[-24.9  28.7  22.1 -11.7  73.3 -32.3  84.7 -40.7  26.8  71.2 -48.1  58.1
  14.4  -7.8] = z_660
[ -3.2   2.7   9.1  16.1  -2.8   0.6  -0.5  -5.6  16.9   7.3   3.5  13.3
  32.7 -18.4] = z_635
[ 26.6  12.8   4.7   8.9 -24.8  29.4 -30.6  23.1 -11.6  -1.5  34.3 -11.9
  14.9 -31.8] = z_702
chg z_635: [ -3.2   2.6   9.1  16.1  -2.8   0.6  -0.5  -5.6  16.9   7.3   3.5  13.3
  32.7 -18.4] => 2, [2.7]
chg z_702: [ 26.6  12.8   4.7   8.9 -24.8  29.4 -30.5  23.1 -11.6  -1.5  34.3 -11.9
  14.9 -31.8] => 7, [-30.6]

[ 66.5  -3.4  -6.7 -34.7 -77.0 -40.1  69.1  65.7 -47.1] : z_851
[-25.1  -1.7 -18.8  50.9 -58.8  51.6 -84.8  -3.3  48.1] : z_350
[  7.3  23.0 -88.4  58.6  62.8  43.6 -58.5 -52.0 -21.1] : z_905
[ 49.5  56.0 -11.3  41.2  71.8  51.5 -25.2 -48.0 -78.5] : z_892
[ 43.6 -14.1  80.5  27.7 -18.6 -89.9 -44.7 -31.7  62.0] : z_660
[ 15.8 -33.8  57.1 -49.1 -55.3  54.3  -7.8  -0.4  86.5] : z_635
[ 42.3  10.3 -16.6  76.2  29.2  42.4  48.7  -5.6 -22.8] : z_888
[-33.7  31.0  56.4  90.1  14.8   8.5  -6.6  -3.6  83.0] : z_596
[ 22.8  75.6 -80.7  89.4   1.5   4.8 -15.8 -40.3  43.1] : z_894
[  0.7  61.2 -64.6  12.5 -72.9  17.3 -83.6 -56.8 -91.0] : z_533
[-33.5 -26.0  80.0  56.9 -63.7 -43.2  14.5 -14.6 -29.4] : z_534
chg z_533: [  0.7  61.3 -64.6  12.5 -72.9  17.3 -83.6 -56.8 -91.0] => 2, [61.2]
chg z_350: [-25.1  -1.7 -18.8  50.9 -58.9  51.6 -84.8  -3.3  48.1] => 5, [-58.8]
chg z_851: [ 66.5  -3.3  -6.7 -34.7 -77.0 -40.1  69.1  65.7 -47.1] => 2, [-3.4]
chg z_350: [-25.1  -1.7 -18.8  50.9 -58.8  51.6 -84.8  -3.3  48.2] => 9, [48.1]
chg z_533: [  0.7  61.2 -64.6  12.5 -73.0  17.3 -83.6 -56.8 -91.0] => 5, [-72.9]

[ -3.0  17.8 -10.9  28.3 -13.0  75.2 -15.2] = z_894
[ -5.9  -0.5  43.6 -12.2  13.1  -9.4 -20.4] = z_888
[ -3.0  17.8 -10.9  28.3  41.5  84.9 -14.0] = z_905
[ -5.9  -0.5  43.6  16.6  13.1  -9.4 -20.4] = z_350
[ -3.0  17.8 -10.9  28.3 -13.0 -54.1 -21.0] = z_851
[  6.4  -5.5  19.7  18.9  21.5  28.4 -23.0] = z_596
chg z_905: [ -3.0  17.8 -10.8  28.3  41.5  84.9 -14.0] => 3, [-10.9]
chg z_851: [ -3.0  17.8 -11.0  28.3 -13.0 -54.1 -21.0] => 3, [-10.9]
chg z_894: [ -3.1  17.8 -10.9  28.3 -13.0  75.2 -15.2] => 1, [-3.0]
chg z_894: [ -3.0  17.8 -10.9  28.3 -13.0  75.3 -15.2] => 6, [75.2]

